In the data rows, the value 128 means zero.
Here are some rows, each followed by its group. Rows of different groups can look alike.
[141, 109, 116, 113, 108, 127, 104, 152, 171, 235, 255, 146, 157, 100, 125, 187, 144, 107, 103, 160, 129, 152, 116, 113, 159, 121, 142, 95, 117, 102] 1
[137, 98, 115, 103, 104, 129, 103, 118, 99, 116, 130, 103, 123, 109, 105, 185, 139, 117, 112, 140, 155, 182, 132, 118, 157, 130, 157, 115, 174, 168] 2
[125, 156, 132, 120, 145, 142, 122, 138, 130, 130, 121, 110, 93, 111, 108, 107, 127, 114, 113, 87, 89, 98, 109, 120, 104, 117, 111, 114, 109, 105] 3
[128, 91, 116, 113, 105, 116, 110, 131, 110, 100, 124, 111, 107, 110, 128, 162, 141, 121, 102, 154, 161, 146, 117, 124, 166, 136, 207, 128, 149, 136] 4
[137, 101, 108, 102, 106, 136, 98, 132, 113, 191, 214, 128, 162, 97, 108, 189, 152, 107, 98, 135, 140, 185, 125, 113, 181, 117, 187, 99, 128, 109] 1
[112, 123, 158, 220, 193, 109, 255, 134, 238, 113, 119, 255, 255, 255, 252, 96, 111, 201, 221, 178, 155, 98, 100, 183, 91, 154, 94, 203, 94, 115] 1
[135, 94, 111, 104, 102, 119, 102, 120, 110, 117, 142, 104, 128, 107, 114, 194, 144, 107, 110, 140, 136, 181, 168, 119, 176, 129, 208, 120, 149, 165] 5
[130, 118, 118, 110, 102, 150, 104, 126, 111, 133, 154, 119, 149, 107, 107, 143, 142, 110, 108, 134, 126, 158, 144, 114, 176, 118, 130, 101, 146, 134] 1
[136, 159, 131, 116, 113, 139, 108, 115, 99, 185, 119, 100, 97, 106, 104, 116, 125, 94, 103, 92, 88, 108, 112, 112, 122, 109, 111, 97, 110, 106] 6
[147, 141, 128, 108, 127, 144, 107, 126, 113, 162, 125, 108, 111, 95, 97, 117, 126, 100, 98, 91, 90, 112, 117, 113, 110, 112, 113, 98, 126, 99] 6
[136, 148, 144, 144, 167, 132, 140, 144, 146, 129, 128, 132, 150, 117, 119, 108, 119, 119, 111, 114, 112, 100, 104, 124, 102, 126, 103, 124, 103, 110] 3
[147, 145, 141, 141, 143, 129, 133, 159, 164, 133, 152, 141, 117, 111, 120, 124, 121, 105, 106, 115, 93, 100, 94, 122, 102, 127, 104, 113, 97, 108] 3
[133, 95, 107, 96, 93, 124, 100, 127, 99, 117, 155, 118, 128, 99, 124, 211, 152, 106, 98, 147, 142, 195, 153, 114, 240, 130, 236, 101, 183, 144] 2
[131, 93, 109, 104, 96, 121, 99, 122, 106, 100, 155, 104, 122, 105, 120, 170, 147, 103, 98, 148, 137, 161, 156, 120, 189, 125, 255, 102, 141, 129] 4
[107, 109, 138, 149, 143, 118, 183, 109, 127, 98, 88, 124, 112, 209, 167, 93, 115, 210, 214, 182, 188, 105, 159, 174, 103, 145, 115, 209, 145, 235] 2
[128, 105, 125, 139, 133, 119, 123, 157, 201, 141, 150, 192, 124, 129, 127, 147, 132, 135, 138, 164, 159, 113, 124, 125, 113, 124, 122, 123, 103, 106] 1
[137, 98, 107, 94, 95, 122, 96, 140, 122, 138, 170, 110, 120, 97, 116, 247, 155, 101, 95, 154, 142, 255, 158, 107, 222, 121, 195, 97, 144, 160] 5
[117, 99, 116, 115, 112, 124, 110, 117, 101, 122, 119, 107, 134, 124, 141, 131, 129, 124, 118, 122, 149, 171, 142, 135, 138, 126, 140, 121, 156, 130] 2
[123, 89, 107, 102, 101, 132, 97, 115, 93, 155, 129, 104, 114, 112, 123, 160, 147, 105, 103, 115, 131, 225, 186, 115, 158, 118, 195, 107, 199, 157] 5
[137, 106, 130, 131, 147, 122, 139, 152, 203, 174, 198, 161, 177, 126, 161, 121, 124, 117, 128, 108, 165, 110, 116, 129, 112, 132, 101, 113, 100, 103] 7
[140, 148, 141, 139, 166, 132, 129, 143, 165, 139, 122, 119, 125, 118, 107, 113, 124, 114, 118, 122, 98, 118, 103, 118, 106, 124, 103, 114, 105, 104] 3
[142, 93, 109, 91, 91, 123, 97, 124, 101, 143, 185, 106, 111, 95, 114, 212, 163, 103, 97, 164, 139, 202, 192, 108, 234, 119, 214, 103, 153, 127] 2
[139, 144, 127, 105, 110, 155, 101, 123, 104, 146, 110, 99, 100, 98, 100, 124, 134, 93, 95, 95, 92, 133, 131, 109, 120, 109, 111, 94, 130, 103] 3
[134, 194, 138, 142, 158, 145, 129, 124, 122, 112, 114, 110, 120, 131, 106, 99, 122, 106, 122, 110, 100, 99, 114, 120, 109, 124, 107, 125, 110, 113] 3
[116, 112, 117, 115, 106, 128, 108, 120, 115, 127, 119, 128, 127, 136, 145, 128, 130, 137, 123, 131, 121, 131, 160, 122, 145, 136, 121, 134, 157, 125] 5
[128, 97, 112, 103, 114, 140, 102, 145, 114, 211, 224, 123, 134, 105, 100, 174, 148, 95, 100, 119, 106, 155, 112, 109, 156, 110, 120, 93, 123, 100] 7
[140, 95, 111, 100, 95, 144, 98, 136, 107, 165, 175, 106, 126, 97, 101, 252, 152, 98, 96, 105, 133, 218, 163, 110, 174, 118, 159, 97, 138, 119] 1
[158, 167, 130, 111, 106, 145, 103, 121, 102, 175, 127, 110, 97, 92, 103, 137, 132, 93, 94, 93, 88, 108, 106, 104, 136, 111, 114, 97, 120, 98] 6
[112, 135, 127, 130, 124, 119, 122, 111, 102, 96, 97, 147, 123, 161, 177, 110, 117, 142, 171, 154, 141, 115, 153, 151, 116, 141, 119, 160, 134, 166] 2
[148, 158, 131, 129, 150, 139, 121, 151, 165, 109, 128, 113, 101, 105, 96, 133, 129, 104, 106, 105, 111, 118, 100, 118, 109, 120, 115, 105, 104, 101] 3
[111, 125, 140, 171, 180, 128, 188, 123, 140, 139, 101, 179, 134, 188, 143, 92, 113, 181, 161, 114, 122, 92, 121, 148, 95, 140, 100, 167, 117, 106] 7
[128, 119, 114, 106, 113, 128, 105, 145, 128, 166, 166, 132, 144, 119, 133, 164, 142, 113, 110, 139, 112, 170, 115, 115, 155, 127, 138, 99, 127, 105] 1
[127, 107, 116, 108, 102, 145, 105, 136, 119, 190, 201, 114, 136, 104, 106, 176, 149, 103, 98, 109, 101, 170, 139, 110, 172, 110, 140, 98, 130, 112] 7
[117, 96, 124, 122, 121, 109, 144, 137, 138, 107, 189, 169, 222, 136, 149, 132, 132, 156, 166, 225, 164, 138, 121, 143, 118, 143, 108, 147, 98, 127] 5
[118, 91, 112, 102, 98, 131, 101, 117, 93, 108, 106, 99, 116, 112, 117, 138, 134, 116, 110, 159, 111, 162, 157, 124, 148, 127, 167, 116, 177, 175] 4
[116, 104, 135, 148, 142, 107, 178, 119, 160, 102, 106, 163, 149, 151, 163, 102, 124, 181, 172, 206, 225, 103, 123, 165, 108, 151, 142, 191, 120, 145] 2
[135, 154, 150, 133, 141, 134, 141, 135, 146, 139, 124, 140, 125, 122, 138, 106, 117, 117, 122, 93, 115, 102, 118, 126, 100, 117, 93, 117, 119, 108] 3
[128, 103, 113, 98, 97, 132, 97, 114, 95, 108, 131, 101, 100, 104, 112, 168, 143, 104, 97, 113, 136, 181, 155, 112, 219, 118, 175, 112, 181, 162] 4
[109, 118, 120, 126, 117, 108, 129, 120, 106, 101, 88, 123, 118, 124, 119, 114, 124, 135, 140, 138, 135, 133, 111, 143, 108, 143, 119, 160, 140, 212] 4
[122, 99, 116, 117, 104, 114, 116, 125, 120, 122, 125, 113, 178, 122, 139, 144, 141, 131, 124, 166, 141, 153, 151, 128, 137, 128, 142, 123, 147, 133] 5
[131, 94, 113, 111, 102, 118, 106, 125, 114, 108, 120, 110, 106, 107, 112, 162, 137, 118, 110, 118, 159, 138, 160, 124, 143, 134, 192, 130, 140, 182] 2
[121, 105, 114, 101, 103, 132, 104, 115, 94, 98, 125, 98, 109, 114, 106, 123, 138, 114, 116, 127, 120, 139, 155, 125, 157, 127, 143, 116, 173, 165] 4
[120, 122, 124, 125, 120, 116, 123, 125, 137, 134, 148, 149, 169, 119, 173, 115, 129, 126, 126, 132, 126, 127, 132, 131, 120, 124, 123, 109, 103, 129] 1
[140, 134, 132, 122, 130, 121, 140, 134, 155, 109, 109, 112, 107, 126, 108, 106, 118, 107, 116, 111, 100, 106, 98, 128, 113, 125, 113, 113, 101, 105] 6
[149, 169, 131, 127, 140, 130, 113, 140, 188, 133, 151, 109, 127, 101, 96, 136, 134, 103, 100, 110, 107, 118, 105, 118, 116, 115, 120, 101, 98, 96] 3
[122, 93, 121, 107, 107, 124, 109, 111, 95, 103, 114, 100, 98, 139, 118, 116, 129, 130, 129, 126, 173, 141, 146, 130, 152, 125, 161, 130, 155, 149] 2
[111, 103, 125, 135, 137, 119, 151, 131, 110, 117, 115, 162, 156, 161, 156, 108, 121, 191, 176, 163, 155, 121, 150, 152, 108, 145, 111, 211, 123, 163] 5
[123, 93, 115, 113, 102, 117, 106, 113, 102, 93, 114, 112, 119, 120, 101, 132, 136, 115, 122, 132, 154, 145, 173, 132, 157, 127, 144, 122, 190, 144] 4
[114, 113, 124, 121, 124, 132, 123, 114, 105, 109, 111, 139, 117, 164, 137, 111, 120, 167, 158, 156, 155, 119, 165, 148, 124, 138, 124, 159, 154, 154] 5
[126, 104, 114, 106, 103, 119, 102, 126, 109, 103, 165, 107, 120, 108, 122, 165, 140, 120, 118, 144, 148, 172, 145, 120, 147, 129, 160, 115, 134, 144] 2
[116, 103, 125, 132, 122, 109, 141, 124, 115, 102, 110, 114, 154, 155, 183, 106, 122, 152, 164, 158, 161, 121, 126, 158, 118, 151, 121, 184, 124, 137] 2
[118, 92, 121, 121, 119, 111, 121, 126, 118, 106, 106, 134, 166, 123, 107, 124, 130, 134, 133, 117, 145, 132, 146, 139, 128, 145, 172, 122, 137, 179] 4
[121, 93, 111, 107, 107, 126, 102, 114, 94, 103, 108, 100, 107, 97, 100, 143, 136, 113, 105, 128, 119, 165, 168, 121, 173, 123, 168, 108, 158, 234] 4
[140, 121, 125, 114, 116, 139, 109, 144, 113, 145, 144, 109, 109, 99, 101, 160, 137, 92, 96, 101, 92, 101, 115, 110, 136, 110, 102, 98, 119, 100] 3
[129, 119, 112, 108, 104, 151, 105, 135, 114, 180, 182, 112, 121, 109, 141, 163, 139, 105, 101, 115, 103, 143, 127, 118, 153, 118, 150, 97, 128, 95] 1
[134, 140, 117, 116, 123, 137, 112, 133, 126, 211, 157, 150, 117, 115, 117, 131, 134, 101, 110, 111, 117, 120, 154, 115, 128, 114, 112, 102, 119, 107] 7
[143, 184, 134, 121, 129, 150, 112, 122, 103, 134, 106, 104, 90, 106, 94, 103, 128, 101, 102, 90, 101, 105, 126, 113, 116, 109, 106, 104, 132, 104] 6
[119, 96, 112, 113, 112, 114, 112, 125, 103, 99, 128, 114, 118, 121, 131, 131, 129, 119, 127, 123, 183, 143, 129, 133, 130, 132, 147, 126, 137, 173] 4
[137, 92, 102, 93, 94, 123, 95, 119, 93, 111, 152, 101, 102, 91, 118, 198, 154, 96, 92, 127, 139, 235, 176, 105, 255, 118, 239, 104, 202, 154] 2
[126, 185, 158, 169, 154, 120, 175, 136, 165, 104, 101, 124, 112, 144, 122, 96, 113, 131, 148, 109, 109, 86, 99, 136, 88, 132, 101, 129, 97, 101] 6
[133, 168, 154, 163, 168, 127, 162, 138, 161, 146, 113, 142, 116, 124, 111, 96, 113, 127, 136, 98, 110, 95, 93, 141, 95, 127, 101, 136, 102, 103] 3
[131, 110, 105, 104, 88, 134, 98, 107, 91, 92, 101, 98, 94, 99, 113, 135, 134, 105, 104, 97, 128, 157, 191, 115, 166, 120, 166, 120, 190, 126] 4
[124, 90, 122, 122, 110, 115, 122, 123, 113, 104, 142, 116, 142, 112, 118, 138, 129, 123, 123, 154, 136, 130, 124, 134, 135, 145, 155, 142, 139, 131] 4
[104, 115, 142, 164, 148, 116, 234, 107, 116, 93, 88, 123, 137, 255, 212, 90, 108, 255, 252, 161, 155, 87, 136, 191, 96, 157, 115, 255, 114, 161] 2
[116, 107, 118, 113, 114, 113, 109, 117, 102, 94, 107, 108, 111, 126, 129, 119, 128, 141, 127, 146, 169, 134, 154, 131, 139, 132, 137, 144, 168, 192] 4
[119, 106, 116, 114, 97, 126, 105, 106, 93, 107, 108, 100, 121, 111, 111, 129, 130, 127, 118, 125, 119, 158, 160, 121, 147, 126, 138, 143, 177, 191] 4
[132, 155, 137, 141, 161, 135, 124, 129, 111, 120, 99, 120, 103, 127, 102, 104, 121, 105, 116, 109, 89, 106, 114, 121, 102, 116, 97, 108, 110, 94] 6
[138, 162, 155, 151, 177, 123, 179, 147, 175, 122, 116, 168, 117, 130, 117, 101, 115, 124, 141, 129, 121, 95, 94, 129, 97, 128, 105, 121, 91, 105] 3
[125, 179, 150, 145, 150, 120, 154, 131, 124, 112, 96, 112, 116, 133, 106, 94, 112, 144, 129, 99, 117, 87, 100, 127, 97, 124, 92, 128, 95, 103] 6
[115, 92, 122, 123, 120, 112, 121, 113, 99, 98, 106, 110, 129, 121, 117, 119, 124, 138, 140, 136, 144, 143, 146, 132, 131, 137, 135, 140, 151, 180] 4
[129, 176, 154, 166, 191, 130, 172, 136, 183, 122, 120, 139, 106, 144, 165, 94, 111, 138, 140, 99, 108, 90, 95, 142, 91, 136, 89, 152, 99, 110] 3
[116, 111, 135, 195, 169, 114, 255, 134, 230, 124, 104, 255, 255, 230, 209, 97, 114, 253, 230, 159, 195, 95, 100, 165, 93, 166, 99, 182, 99, 133] 1
[120, 88, 116, 119, 116, 116, 119, 116, 122, 93, 118, 127, 102, 124, 132, 120, 129, 141, 142, 198, 142, 155, 117, 145, 134, 143, 167, 147, 161, 175] 2
[117, 99, 122, 135, 126, 112, 135, 124, 122, 101, 116, 112, 112, 138, 134, 108, 123, 145, 148, 147, 149, 131, 132, 144, 122, 146, 137, 159, 131, 186] 4
[112, 108, 123, 140, 139, 121, 160, 113, 114, 122, 110, 195, 145, 178, 193, 106, 120, 176, 171, 168, 145, 117, 158, 150, 105, 148, 121, 181, 134, 147] 5
[116, 92, 123, 119, 131, 115, 134, 125, 127, 99, 117, 124, 178, 155, 181, 113, 122, 164, 149, 196, 152, 115, 134, 151, 114, 141, 128, 168, 135, 162] 2
[115, 98, 118, 126, 115, 116, 118, 119, 111, 114, 127, 140, 138, 124, 136, 147, 127, 128, 138, 157, 141, 133, 154, 133, 131, 138, 155, 127, 138, 135] 2
[130, 98, 110, 103, 102, 124, 100, 116, 102, 118, 108, 105, 107, 107, 121, 144, 137, 112, 111, 140, 122, 146, 135, 119, 148, 123, 185, 127, 185, 139] 4
[135, 205, 140, 145, 159, 134, 130, 138, 140, 227, 133, 116, 101, 129, 106, 108, 123, 110, 112, 92, 98, 100, 110, 123, 109, 115, 101, 105, 100, 103] 3
[146, 155, 132, 121, 130, 136, 115, 140, 143, 205, 129, 118, 102, 104, 98, 136, 127, 101, 104, 99, 105, 110, 98, 112, 113, 116, 121, 100, 106, 99] 3
[121, 93, 110, 106, 99, 122, 103, 113, 90, 94, 114, 104, 107, 103, 142, 159, 137, 115, 110, 143, 124, 179, 182, 119, 153, 125, 188, 122, 201, 176] 4
[137, 139, 135, 128, 144, 127, 119, 136, 148, 141, 111, 125, 103, 105, 92, 113, 122, 102, 108, 118, 107, 116, 109, 119, 115, 122, 101, 109, 100, 103] 6
[119, 114, 141, 166, 185, 115, 190, 130, 255, 128, 130, 255, 202, 174, 207, 110, 118, 160, 164, 155, 168, 105, 116, 146, 96, 140, 100, 149, 103, 112] 1
[113, 126, 145, 188, 214, 121, 211, 132, 193, 101, 104, 182, 190, 225, 230, 94, 111, 195, 204, 115, 152, 95, 113, 169, 94, 157, 88, 189, 92, 126] 7
[114, 122, 135, 145, 150, 128, 147, 123, 150, 196, 129, 167, 178, 154, 153, 101, 121, 137, 139, 109, 112, 93, 113, 138, 102, 128, 100, 141, 119, 107] 7
[130, 96, 123, 121, 109, 108, 127, 127, 123, 134, 136, 152, 197, 132, 194, 135, 127, 141, 142, 168, 138, 150, 138, 137, 131, 148, 141, 129, 107, 149] 5
[112, 93, 128, 147, 144, 114, 154, 121, 120, 91, 100, 130, 130, 185, 224, 103, 116, 190, 187, 215, 151, 114, 107, 161, 105, 151, 113, 197, 114, 207] 5
[128, 108, 112, 115, 104, 113, 114, 126, 143, 134, 183, 109, 108, 128, 128, 156, 139, 129, 116, 198, 151, 153, 140, 127, 141, 138, 161, 131, 126, 129] 2
[133, 95, 119, 112, 116, 134, 110, 135, 156, 147, 157, 156, 160, 112, 132, 170, 136, 113, 108, 145, 150, 139, 112, 117, 136, 122, 162, 105, 124, 97] 1
[124, 121, 129, 135, 128, 118, 127, 134, 129, 201, 140, 150, 192, 126, 146, 121, 128, 123, 127, 117, 189, 117, 119, 122, 128, 129, 106, 123, 122, 109] 1
Which 3 groups are nearest to each row below, nearest first, going by the average distance to the group's rows?
[107, 120, 141, 148, 137, 113, 156, 111, 105, 96, 92, 148, 176, 191, 193, 95, 113, 204, 202, 142, 169, 108, 169, 165, 96, 142, 101, 255, 124, 177] ~ 5 2 4
[123, 95, 111, 110, 108, 127, 108, 114, 92, 94, 103, 108, 104, 128, 101, 115, 125, 134, 113, 108, 145, 127, 131, 137, 132, 132, 152, 137, 170, 171] ~ 4 2 6
[130, 131, 109, 104, 99, 152, 98, 122, 105, 212, 160, 110, 132, 102, 100, 192, 149, 103, 97, 111, 122, 152, 160, 107, 178, 110, 131, 98, 160, 115] ~ 4 6 3
[117, 122, 123, 119, 121, 146, 118, 131, 121, 162, 130, 134, 127, 129, 109, 117, 128, 117, 115, 112, 137, 113, 135, 120, 113, 123, 122, 112, 126, 99] ~ 6 3 4
[131, 188, 154, 150, 141, 139, 143, 116, 119, 122, 97, 112, 100, 131, 106, 91, 115, 111, 139, 99, 90, 96, 112, 129, 93, 120, 93, 122, 107, 107] ~ 6 3 7
Group 6 spreads out most along one direction. Which 3 other groups' directions of most spread are closest to that one, closest first?
3 7 1
Which 2 groups are nearest to each row below, nearest first, going by the distance to the group's nearest row?
[117, 96, 126, 131, 133, 110, 140, 118, 117, 95, 109, 114, 161, 147, 121, 118, 122, 138, 154, 147, 167, 113, 111, 148, 108, 143, 143, 176, 129, 145] ~ 2 4
[123, 110, 123, 116, 121, 128, 116, 135, 107, 152, 118, 123, 124, 144, 129, 119, 129, 117, 127, 124, 111, 125, 135, 124, 133, 122, 110, 110, 124, 122] ~ 5 2
Which 3 groups are nearest to each row below, nearest first, going by the distance to the group's nearest row?
[118, 103, 115, 118, 128, 121, 115, 127, 105, 127, 108, 128, 128, 136, 135, 136, 133, 136, 141, 151, 166, 128, 125, 134, 134, 139, 134, 133, 143, 160] ~ 2 4 5
[112, 132, 131, 142, 153, 132, 143, 132, 170, 173, 135, 159, 150, 152, 156, 109, 123, 139, 137, 127, 148, 114, 141, 134, 102, 136, 110, 129, 109, 103] ~ 7 1 3
Which 3 groups are nearest to each row below, nearest first, going by the distance to the centre of the group?
[117, 104, 121, 133, 111, 110, 124, 122, 121, 102, 101, 150, 163, 135, 148, 119, 130, 155, 131, 164, 161, 110, 108, 140, 130, 142, 127, 156, 145, 238] ~ 5 2 4
Which 3 other groups have their centres nearest to the centre of group 2, nearest first?
5 4 1
Which 3 other groups have their centres nearest to the centre of group 4, nearest first?
2 5 1
Which 3 other groups have their centres nearest to the centre of group 1, nearest first?
7 5 2
Which 2 groups are nearest to each row below, nearest first, going by the average distance to the group's rows?
[113, 108, 128, 126, 115, 109, 140, 122, 122, 119, 107, 149, 170, 159, 155, 117, 123, 183, 154, 151, 148, 118, 147, 147, 113, 151, 134, 163, 117, 185] ~ 5 4
[120, 106, 127, 124, 108, 109, 127, 124, 154, 112, 159, 153, 148, 140, 164, 140, 130, 153, 145, 182, 149, 122, 175, 133, 126, 147, 147, 145, 121, 132] ~ 5 4
[128, 125, 122, 120, 116, 125, 117, 129, 134, 163, 178, 134, 148, 135, 164, 126, 133, 114, 124, 139, 122, 131, 136, 119, 124, 126, 128, 106, 130, 106] ~ 3 6
[118, 97, 122, 129, 118, 108, 128, 124, 132, 111, 108, 129, 127, 132, 154, 126, 125, 160, 149, 214, 130, 113, 129, 143, 126, 152, 140, 176, 139, 147] ~ 5 4
[137, 196, 141, 143, 137, 150, 127, 132, 146, 186, 104, 137, 127, 118, 102, 108, 121, 110, 104, 98, 105, 91, 109, 120, 101, 125, 108, 113, 107, 113] ~ 3 6
[117, 111, 121, 137, 131, 117, 124, 130, 120, 120, 154, 147, 180, 138, 137, 120, 128, 141, 145, 159, 177, 118, 125, 139, 107, 132, 113, 119, 134, 118] ~ 5 4
[111, 112, 133, 141, 131, 117, 141, 115, 107, 112, 98, 141, 168, 174, 170, 100, 118, 173, 171, 131, 162, 107, 152, 151, 112, 139, 114, 156, 114, 127] ~ 5 2
[126, 104, 119, 126, 133, 124, 120, 139, 120, 157, 164, 177, 191, 137, 123, 134, 136, 140, 135, 159, 147, 150, 127, 131, 113, 131, 134, 121, 130, 110] ~ 5 7
[153, 140, 129, 127, 125, 137, 112, 133, 160, 151, 140, 105, 103, 95, 98, 126, 131, 95, 102, 109, 94, 116, 109, 110, 119, 113, 115, 105, 120, 98] ~ 6 3
Which 2 groups are nearest to each row below, nearest first, going by the distance to the centre of the group?
[117, 148, 129, 140, 142, 132, 138, 134, 176, 158, 132, 177, 139, 138, 133, 113, 122, 147, 133, 129, 124, 113, 120, 132, 108, 141, 101, 121, 110, 97] ~ 7 1
Which 3 other groups have their centres nearest to the centre of group 5, nearest first?
2 4 1
Which 3 other groups have their centres nearest to the centre of group 3, nearest first?
6 7 1
